128 stands for zero in the data rows.
Here are some points, one per row:
[144 101 114 121 135 115 108 141 110 138 121  95 155 134 120 129 156 181
 133 190 111 108 148  92 159 117 103 151 108 128  48 169 113 162 169 122
  96 119  91  98  89 151 150 120 107 102 111 156 161 155 198  87 120 108
 116  97 183 130 143  75  68 170 110 147]
[172 147 131 208 160 143  99 105 166 169  76 186  76 111  74 120 122  91
 153  98 120  72  90 144 135 130 158 108  63 139 124 149 146 138 145 146
 131 135 106 152 125 145 132 138 147 120 120  92 131 183 134 190 124 102
 129 111  57 139 152 153 132  77 136 155]
[101 169  92 100 128  93 127 163 161 149 159 130 118 118 120 121 160 150
 125  71 115 157 117  62 117 128 118 113 163 154 113 211 170 121  76  23
 168  80  70 153 231 145 133 157 146  73 160  99 158 130 125 135 173 122
 164  70  98 117  94 137  66 147 136 132]
[147 116 135  81 129  80 150 109  73 149 145 103 111 126 131 106 101 110
 142 155 121 117 148 132  85 176 124 161 126  92 110 160 197 161 176 108
 118 143 183 137  93 106  91 153 144  84 110  97 158 145 111 197  69 137
 156 138 126 137  80 138 156 116 119 127]
[110  36 131 105 121 208 152 193 112 124 201  90 183 171 105 131 141 119
 123 116 146 105 126 135 141 144 162 120 129 104 156 102  93 114 135  65
 119 114 115 116  95 121 116 132  97 155 131 179  73 167 132 177 108 153
 161  96 135 121 140 127 151 160 114 142]
[139 121 142 175 161  88  88 125 120 142 132 178  86 152 133 137 124 121
 164 115 148  74 139  68 167 116 120 121 149  92 171 136 162  94 104 197
 171 173 158 137 130 101 100 149  77 127 154 154 130 148 169  99 186 166
 138 123 149 113 122 106 119 122 168 113]
[102 168 104 156 110  77 124 133 104 172 113 177 113  92  99 125 126 165
 185  45 124 154 155 100 189 134 196 101 100 159 183  59 148 126 152 123
 177 125 121 154 146 140  77  94 112 190 173  85 128  63 166 199 102 101
 163 152 213 104 100 153  75 153 167  87]
[130 145 114 175 118 137 131 101 107  90 121 104 113 154 128  93 148 115
 100 131 100 178  76 113  92  77 137 137 158  78 124 114 190  84 151 211
 168 108  52 132 179 141 105 187 140 164 128 182 102 121 129  23 107  93
 147 107 122 122 117 137 119 129 154 149]
[ 97 193 151 132  78 129 102  79 126  94  98  54 119 168 101 134 170 190
 130 102 150 151 107 191 164 122 160 187 138 167 121 187 117  74 158 218
 139 125  94 122 141 122 132 119  81 139 144 150 163 150 111  94 190 122
 126 139 141 162 140 136 107 122 139 114]
[162 113 169 105 128 178 108 129 125 157 179  67 131  56 121 112 144 151
 117 160 112 135 126  75 186 115 164 100  58 110 102 116 145 102 156 143
 143 137 220 147 151 110 196  83 130 114 125  92 120 119 193 128  77 135
 139 147 117 120  99 111 130 146 102 132]
[113 185 143 177 113 207 115 154 143 169 116 151  90  64 151 159  97 118
 136 134 118 100 169 115 146 153 120 144 192 114 136 124 189 168 112 161
  66 147 118 119  88  87  89 111 162 114  96 103  77  97  80  87 161  77
 122 142 114 144 132 168 144  86 172 118]
[138 189 103 142 154 147 129 119 163 139  56 108 127 156 121 149 134 161
 128 143 104 125 140 117  48 167 136  94 165 185 137  56 119 158 111 200
 116 113 165 129 123  83 140 103 140  98  94 111 114 149 108 100 167 171
 146 130 166 116 133 129 123 141 164 110]
[110 117 128  75 137 135 155 126 168 112 136 161 148 170 123  79 156 147
 122 166 216 175 144 130 137 155  83 118  65  78 143  93  73 143 124 151
 177 112 113 114 106 136  89 112 114 108 148  86 108 167 165 116 168 103
 145 171  69 130 133 108 143 110 107 121]
[102 159 102 138 118 188 127 125 116 164 181 167  68 166 158 215 138 151
 102 140  50 127 118 198 134  57 103 156 177 175  82 120 111 156 118 144
 122 104 127 202 137 108 119 112 143 120 147 183 176  96 215 103 116 119
 127 185  76  91 117 192 203 146  87 111]
[132 167 112  90 126 192 154 142 120 197 137 124 198 156 112 150 127  69
 137 111 102  79 143 144 144 137 136 128 117 145 182 153 126 157  84  27
 130 124 151  99 166 157 102 121 154 133 117  67 173 121 111  86 111 127
 103 106 138 123  76  70 132  95 135 130]
[152  93 153 139 134 128 116 161 149 122 176 106  82 134 165  75 155  94
 129 169 180 181 135 183  85 136 157 118 114 104  67 158  94 143 103 127
 134 168  80  96 136 131 129 170 130 171 119 120 166 132 167 145 149 131
 122 147 148 111 163  28  86 113 113 129]
[158 132 117 102 147 100 148 130 142  95 187 115 153 132 141 111 107 160
 132 104  86  79  76 186  92 141 132  99 133 119 139 120 107 109 158 126
 128 137 136 117  59 136  77  85 188 138 163  96 120 140  76  96  64 183
  98 131  75 168 171 129 123 137 152 116]
[107  72 128  93 131 126 101  66  74 102  76 173 112 102  99 187  98 102
 134 124 159 130 140 148 154 115 105 156 162 130 114  76 167 105 139 134
 200 149  76 145 184 132 137 177 112 178 101 109 118  99 162  94 165 174
 135  94 184 135 149 162  88 127 157 127]
[128 112 102 171 141  98 112 146 100  84  85 130  98 136 146 156 137  78
 112  42 117 171 117 113 126 140  45 131 138 155  80 124 117 125 140 156
  93 172  79 165  78  82 177 130 137 115 104  99  49 107 122  99  57 143
  92 123 120 150  95 116 171 119 125 136]
[178 166 129 136 140 155 153 170  94 149 133 202 179  96 171 109 102  97
 146 109 150 151 139 142  87  98 106 116 123 129 111 139 141 116 165  31
 123 109 135 136 121 155 179 137  97  72  77 124 107  92  69 144 105 168
 119 132 136 126 126 123 161 122 124 111]
[204 152 123 166 141 127 120 108 186 162 154  95  74 108 110 196 154 177
 125 104  81 173  64 130 142 136  73 134 127 121 179 170 121 103 116   9
 106 126 151 144 157 122 184 146 149 114 108 163 134 171 138 114 147  80
 136 127 158 119  66 167 156 123 140 134]
[129 127 102 154  94 149 111  89  88  66 149  71 126 139  51 151 120  96
  93 169 148 148 185  90 123 128 116 145 146 106 168  68  90  93 155  67
  97 130 123  93 150 159 127  76 108 124 150 161 190 109  79 172 114 149
 101 111  54 117 116  87  98 133 125 104]
[ 80 132 116  96 135  96 135 115 106  70 131 152 133 134 117 146 126 150
  85 116  92 134  92  74  95 152 163 140  64 136 117 112 177 103  99  75
 123 122 183 102 107 139  45 150 127 137  99 147 122 116  59 178 154 113
  91 159  85 126 146  91  96  96  98  67]
[ 96 103  80 149 145  93 124 158 133 139  55 142 171  92 217  87  96 101
 106 117 105 119 100 176 109 170 103 173 150 107  50  69 146 114 165  86
 109 164 140 109 211 190 125 128 162 105 158 114 162 107 113 119 122 108
 115 148 161 110 124  80 157 148 121 150]
[121 127 107 119 138 117 134 127 119 195 136  87  89  91 177 154  99  99
 146  95 157 192 150 166 231  83 132  87  78 112 109 160 106 200  91 103
 189 157 146 107 133 115 162 120 164  92  76 188  96 149 113 175 194 130
 106 116  85 107 169 157 137 145 145 134]
[120 130 134 126 147 112 168  65 138  60 171 101 156 134 114  82 133 144
 124 173 124  91 110 140 177 122 174 109 121 167 103 135  56 162 147  71
  99 125 158 147 126 111 118  90 173 134 162 107  96  51 134 172 171 129
 104 123 182 140 125 113 202 129 117 152]
[ 95 163 168 130 124 104 102 116 172 109 119 132 142 159 126 119  77 136
 116 225 153 158  92 122 154 143 132 105 152 117 156 181 142 126  99 153
  63 128 118  88  66 150  97 136 128 185 150 122  84 179  95 168 103 142
 146 129  79 115 143 123 146 131 125 111]
[142 100 152  49 128  86 131 195 154 148  90 132 113  99 127  63 173  99
 138 175 115  98 147 151  91 121 109 122 114 175 102 129 152 147 146  67
 121 144 152 153 103 136 145 103 115  97 148 125 101 169 121  91 119 113
 140 163 116 139  86 112 121 103 140 112]
[161 116  92 126 113 148 148 124  95  86 102 111 178 156 131 152 109  86
  92 119 154  96 153  84 116 143 136 103 218 183 188 129 126 133 133 172
 101  72 165  98 113 129 145 130  95 127 139 130 135 102 147 114 121  78
 137 116 186 145 208 152 157 145 156 134]
[100  45 130 125 123  79 172 124  93 148 149 158 165 127  98 132  88 133
 136 136  72 126 178 136 125 120 139 118 192 135  96  76 126 138  97 164
 111 103  98  77 129 101 199 169  98 103 145 134 109  99  83 117 103 140
 102 128 108 142 119  68 182 177  72 149]
[110 174 151 109 159 115  82 118 156 132 101 216 112  95 189 155 180  95
 121 118 148 125 147 170 100  99 161 107  51  94 125 137 118 112 153 111
 143 102 168 158  69 145 112 115 163 184 144 128 124 148  83 196 136 124
 112  93 145 151  73 172 123  99 152 168]
[117  96 100 104  86 143  94 110 170 123 120 112 131 168 165 108  82 153
 151 170 172  77 176  95 148  92 101 136  74 100 147 149  87 122 137 169
 107 136 128 137 167 140  95 149  65 151  58  96 156 145  80 119  86 132
 116 151 127  93 144 161 100 129 127 134]
[161 128 188  99  96  91 137 152 150 115 139  95 138 153 140 117 109 152
 140 118 102 151 133  98  96 109 136 158 134  74 163 115  91 129 138 255
 155 142 110 136 126 132 171 129 115 161 149 133  95 122 189 143 137 157
 157 107 124 128 188 182 116  54  92 150]
[111 116 169 139 118 133 132 135 126 134 166 116 134 130  73  59 171 160
 108 112 111 114  97 130  83 162  87 142 179 177 169 126 140  85  56 188
 109 148 115 162 120 107 109 148 143  76  90 214 170  97 173 129 126 111
 108 150 121 166 130 163 108 196  99 140]
[113  70 169 167 125 161 189 129 121  74  69 140 159 100 125 162 119 125
 147 107 216 111 104 129 102 142 154 142 103 117 164 163  77 158  74 172
 131  90 135  98 127 116 175 100 116 174 185 136 174 133 132  71 125 141
 159 119 181 122 160 152  85 136  91 134]
Along one direction, these points spread out more than along any other. Take the direction at right angles to it along which they spread out most. Go by this last direction. For each point below, how far along it does it lie, from 0 to 99? 50 is the average, and the first point above lies past it. One standard deviation of the points above along it is 16.
[130 145 114 175 118 137 131 101 107  90 121 104 113 154 128  93 148 115
 100 131 100 178  76 113  92  77 137 137 158  78 124 114 190  84 151 211
 168 108  52 132 179 141 105 187 140 164 128 182 102 121 129  23 107  93
 147 107 122 122 117 137 119 129 154 149] 36
[100  45 130 125 123  79 172 124  93 148 149 158 165 127  98 132  88 133
 136 136  72 126 178 136 125 120 139 118 192 135  96  76 126 138  97 164
 111 103  98  77 129 101 199 169  98 103 145 134 109  99  83 117 103 140
 102 128 108 142 119  68 182 177  72 149] 69
[113 185 143 177 113 207 115 154 143 169 116 151  90  64 151 159  97 118
 136 134 118 100 169 115 146 153 120 144 192 114 136 124 189 168 112 161
  66 147 118 119  88  87  89 111 162 114  96 103  77  97  80  87 161  77
 122 142 114 144 132 168 144  86 172 118] 29
[204 152 123 166 141 127 120 108 186 162 154  95  74 108 110 196 154 177
 125 104  81 173  64 130 142 136  73 134 127 121 179 170 121 103 116   9
 106 126 151 144 157 122 184 146 149 114 108 163 134 171 138 114 147  80
 136 127 158 119  66 167 156 123 140 134] 20
[111 116 169 139 118 133 132 135 126 134 166 116 134 130  73  59 171 160
 108 112 111 114  97 130  83 162  87 142 179 177 169 126 140  85  56 188
 109 148 115 162 120 107 109 148 143  76  90 214 170  97 173 129 126 111
 108 150 121 166 130 163 108 196  99 140] 47
[139 121 142 175 161  88  88 125 120 142 132 178  86 152 133 137 124 121
 164 115 148  74 139  68 167 116 120 121 149  92 171 136 162  94 104 197
 171 173 158 137 130 101 100 149  77 127 154 154 130 148 169  99 186 166
 138 123 149 113 122 106 119 122 168 113] 35
[ 96 103  80 149 145  93 124 158 133 139  55 142 171  92 217  87  96 101
 106 117 105 119 100 176 109 170 103 173 150 107  50  69 146 114 165  86
 109 164 140 109 211 190 125 128 162 105 158 114 162 107 113 119 122 108
 115 148 161 110 124  80 157 148 121 150] 52
[142 100 152  49 128  86 131 195 154 148  90 132 113  99 127  63 173  99
 138 175 115  98 147 151  91 121 109 122 114 175 102 129 152 147 146  67
 121 144 152 153 103 136 145 103 115  97 148 125 101 169 121  91 119 113
 140 163 116 139  86 112 121 103 140 112] 56
[161 128 188  99  96  91 137 152 150 115 139  95 138 153 140 117 109 152
 140 118 102 151 133  98  96 109 136 158 134  74 163 115  91 129 138 255
 155 142 110 136 126 132 171 129 115 161 149 133  95 122 189 143 137 157
 157 107 124 128 188 182 116  54  92 150] 56
[128 112 102 171 141  98 112 146 100  84  85 130  98 136 146 156 137  78
 112  42 117 171 117 113 126 140  45 131 138 155  80 124 117 125 140 156
  93 172  79 165  78  82 177 130 137 115 104  99  49 107 122  99  57 143
  92 123 120 150  95 116 171 119 125 136] 40
[144 101 114 121 135 115 108 141 110 138 121  95 155 134 120 129 156 181
 133 190 111 108 148  92 159 117 103 151 108 128  48 169 113 162 169 122
  96 119  91  98  89 151 150 120 107 102 111 156 161 155 198  87 120 108
 116  97 183 130 143  75  68 170 110 147] 63
[158 132 117 102 147 100 148 130 142  95 187 115 153 132 141 111 107 160
 132 104  86  79  76 186  92 141 132  99 133 119 139 120 107 109 158 126
 128 137 136 117  59 136  77  85 188 138 163  96 120 140  76  96  64 183
  98 131  75 168 171 129 123 137 152 116] 67
[110 174 151 109 159 115  82 118 156 132 101 216 112  95 189 155 180  95
 121 118 148 125 147 170 100  99 161 107  51  94 125 137 118 112 153 111
 143 102 168 158  69 145 112 115 163 184 144 128 124 148  83 196 136 124
 112  93 145 151  73 172 123  99 152 168] 38
